In the rows, 128 means zero.
The rows below come in pairs that one turn or mirror swaps. Which row does each named row swap with?
The rows were stretched afterwards, more along some directions than others.
kila: [138 142 145 134 131 128 127 139 110 117 146 144  91 142 152 157  91]
vuga: [ 99 109 134 137 134 133  83 114 129 131 139 123  70  99 114 114  73]
Gen: [161 141 153  99 118 139 151 128 112 116 141 153 180 180 137 146 167]
pibu: [107 143  97 119 129  90 167 151 123 116 124 119 114 135 122 149 133]
zam: [104 119 163 153 125 140 120 116 118 154 152 165 131 128 142 116 130]
sab: [131 129 110 133 114 127 111 145 125 124 142 148 103 126 134 141 146]
pokuv: [107 138 131 142 142 100 119 138 122 150 112 164 131 162 111 126  62]
sidov: [ 98 129 118 150 113  87 152 147 115 126 123 165 140 145 129 126 103]
pibes: [145 123 139 141 141 130 106 131 142  88 118 158 118 151 110 141 111]
rul: [117 143 103  97 140 146 118 143 148  78 125  87  84 120 146 151  98]
ruf: [145 167 120 128 130 142 125 126 106 124  98 104 150 126 159 133 136]
Fofum: [ 72 114  99 137 121 101 129 138 122 134 130 132  96 129 115 112 114]
Difi: [133 140 129 146 120  92 176 139 113 112 145 179 169 167 139 144 123]
ziti: [135 151 149 126 122 125 148  99  96 116 145 108 118 116 128 119 135]
Zab: [166 122 206 136 140 112 167 122 100  71 182 139 158 150 123 125 146]
mafov: [156 132 137  93 146 144 138  96 133  76 144  71  95  95 123 141 144]
Das: [163 176 126 112 121 124 128 130 122  99 122  97  93 107 153 162 110]
puzi: [132 134 106 107 121  98 155  96 124  74 129 108 123 120 118 140 169]
tek: [107 144  98 142 117  99  97 141 112 115  94 115  90 137 116 140  82]
ziba: [157 142 129 100 125  78 165 110 124  64 125 111 139 129 116 140 168]
Tevit: [119 186  68 109 135 159 114 127 151 138  88 104 107 133 155 150  69]
dageg: [162 150 135 110 139  86 171 126 125  96 133 131 156 167 118 141 147]
Lidig: [189 154 169 102 139 111 140 117 117  99 153 123 117 134 131 152 110]
tatir: [169 149 146 135 130  80 114 143 125  78 140 158 142 165 115 132 121]
zezu: [164 128 186  99 132 124 149  98 112  84 160 105 123 118 135 146 191]
dase: [121 144 116 139 128  79 160 152 121 130 141 176 139 154 123 128 107]
ref: [116 135 100 134 149  99 141 124 154 113 115 141 150 147 102 126 136]
medu: [142 139 128 127 143 139  90  92 142 105 129 130  97 126 126 133 116]
teb: [158 137 125 103 126  79 173 125 136  72 137 125 150 151 107 146 158]
nug: [159 129 169 134 143 128 129 147 112  76 142 127 166 139 150 126 154]
Rela: [120 125 102 113 144  89 143 113 134  85 107 100 112 125  95 139 132]
bekod: [121 124 138  90 132  85 117 123 116  82 143 105  74 113 102 125 134]
Kov: [135 158 109 122 113 127 118 139 119 121 115 147  82 132 133 148 111]
nele: [164 135 119 139 141 133 115 122 144 114 112 145 151 154 120 154 139]
badot: [ 84 107 116 104  99 151 106 124 113 130 143 130 105 125 128 113 164]
nak: [141 147 140 140 137 145 148 134 123 144 153 153 136 137 147 133  87]
lates: [155 140 153  97 140  95 110 108 134  61 140  89  81  86 114 148 142]
Felov: [111 146 136 163 142 113 103 135 134 149 111 158 123 129 128 142  52]
zavu: [136 132 139 151 145 134  94 124 151  96 121 129 118 119 127 135  88]
Ruru: [ 83 132  82 134 105  96 145 138 128 138 118 139 114 132 117 126 107]

nele swaps with sab
dase swaps with Rela
tatir swaps with tek

The rows below come in pairs that one turn or mirror swaps. Which row does each named row swap with?
The rows were stretched afterwards, more along some directions than others.
vuris: [114  78  96 141 128 154 111 147 200 137 165 111 123 167 107 114 181 144
 149]
Menob: [ 57 122 144 151 171  53 120 122 193 110 197 138  84 113  95 154  86  98
 172]
lin: [ 87  59 142 128 121 142 138 139 150 108 133 102 125 129  93  75  98 117
  82]
fifu: [ 70  97 184 123 169  71 152 109 168 123 141 125 104 133  89  95 172 105
  93]
Tuzip: [123  80 195 127 129 130 143 132 118 111 125 116 137 195 116 102 200 149
  99]
bufa: [142  79 158 151 120 162  97 149 133 114 175 128 125 137 106 134 112 125
 139]
mak: [ 73  95 175 127 175  74 158 111 162 128 151 129 102 128  79  93 167 103
  82]
Keri: [148  70 144 145 110 172  91 148 160 119 166 122 133 137 115 124 114 121
 146]
bib: [142  98  96 136 141 176  96 150 150 167 152 125  99 132 117 117 131 164
 100]
raz: [ 84 119 161 165 170  77 155 122 112 111 183 136  98 121  76 141 106 115
 119]
kobam: [ 94 114 201 135 136 116 115 135 171 112 173 135 114 156  98 153 124 130
 107]
Ter: [ 92 111 103 112 134 118 144 143 157 142 122 103 105 187 137 124 147 188
 127]
nezol: [ 82 120 175 154 174  70 160 109 130 108 172 140  94 117  81 132 115  97
 115]
timi: [146 105 198 128  92 123 120 129 126 138 123 125 108 141 154 118 137 172
 101]
letek: [126  81  97 140 116 165 104 144 205 135 161 114 126 164 114 113 159 145
 146]
Nuvik: [107  77 163 127 167 132 126 121 180 147 142 125  91 119 134 109 180 130
 129]
mon: [ 71  88 163 121 175  68 145 121 180 133 147 123 106 133  88  82 190 109
  95]
patu: [126  98 159 115 130 131 111 173 111 147 143 148 141 177 128 133 132 193
 118]
vimoz: [149  90 132 128 119 178 105 144 147 163 147 112 100 133 130 130 135 175
 111]
kuzog: [ 78 103 230  93 122  56 147 131 146 103 120 126 115 165 141 127 154 147
 129]
gem: [117  86 188 127 135 125 141 133 122 108 130 118 139 207 114 108 204 156
  99]
Los: [103  96 106  99 138 133 141 163 140 158 127 110 128 198 125 125 177 211
 125]
zimet: [131  95 163 146 129 121 108 140 116 115 177 133 111 108 114 136  96 119
 139]
rede: [103  76 177 126 164 130 128 124 174 147 142 125  84 117 141 107 178 132
 121]
robav: [ 87  67 167 132 142 133 138 120 144 128 129 117  96  88 129  79 109 118
  84]
Rugo: [106 116 173 146 156  94 102 160 137 135 192 154 119 140  89 156 134 140
 125]
Dif: [ 57  98 179 126 165  71 151 111 185 112 145 122 108 152  90 104 154 110
  98]
Giton: [ 90 104 108 107 135 112 146 143 153 139 119 102 104 183 133 111 159 186
 119]
Defa: [ 59 115  98 166 172  74 159 130 141 136 174 122  98 115  92 111 132 139
 116]
Naboz: [142  91  91 134 148 174 102 159 146 177 159 121 102 127 109 115 137 165
 100]
nop: [131  81 196 126 162 128 133 123 151 140 145 136 106 159 122 121 230 136
 129]
nud: [ 79  99 204 114 142 126 147 125 187  92 162 122 118 170  87 148 144 117
 108]
pere: [ 83 100  71 152 164 109 134 136 203 154 167 109 102 142 106 108 189 150
 141]
kek: [121 105 157 117 145 119 115 171 112 152 160 148 135 157 113 140 143 185
 127]
maf: [ 66  62 151 105 176  87 157 134 163 143 145 120 125 119  86  59 195 119
  71]
voka: [ 67 112 128 145 178  53 132 133 183 124 199 140  94  87  70 137 101  90
 154]
pimar: [ 60 116 177  89 157  38 165 156 153 112 154 134 125 162  98 140 166 147
 145]
sava: [133  87 197 134 145 121 142 125 125 123 135 126 136 193 112 111 223 143
 106]
kunov: [ 79  76 104 138 134 130 136 140 174 115 153 110 126 125  77  77  97 105
  91]
nifo: [ 43 125 153 156 164  49 142 105 181  99 203 129  86 112 101 162  78 104
 161]
Gogom: [ 60 110 127 105 169  72 171 159 176 114 183 126 133 164  56 141 177 134
 138]
mup: [137  88 187 122 161 130 136 124 151 143 142 140 114 168 120 115 232 145
 122]
mil: [115 112 155 119 143 102 111 173 117 144 161 156 134 167 117 143 134 188
 125]
Ral: [123 104 209 115  90 122 127 124 139 125 117 114 114 158 156 124 135 175
 108]
Gusag: [ 71 105  79 151 166  95 141 140 197 151 171 110  99 150 107 112 190 155
 142]
fik: [ 57 118 119 147 168  64 125 132 186 115 197 135  99 108  75 146  84  98
 163]
bemiv: [103  79 175 123 132 131 135 140 115 112 125 113 145 203 113  97 177 156
  81]
nar: [ 96 112  92 108 141 115 140 146 152 147 121 113 106 181 132 114 163 188
 125]
Zib: [143  75 158 143 121 159  94 151 137 112 173 128 124 134 109 131 114 124
 139]
Zela: [132  96  99 138 150 168  98 158 144 164 165 125  97 130 108 127 124 164
 109]
Tokig: [126 103 217 111  96 109 121 128 137 124 115 127 112 153 159 118 137 171
 100]
lamis: [ 53 110 103 143 160  72 134 133 191 114 192 126 100 112  74 134  75 100
 151]

Zib swaps with gem
Gogom swaps with nud
bufa swaps with Tuzip
timi swaps with patu
nifo swaps with maf

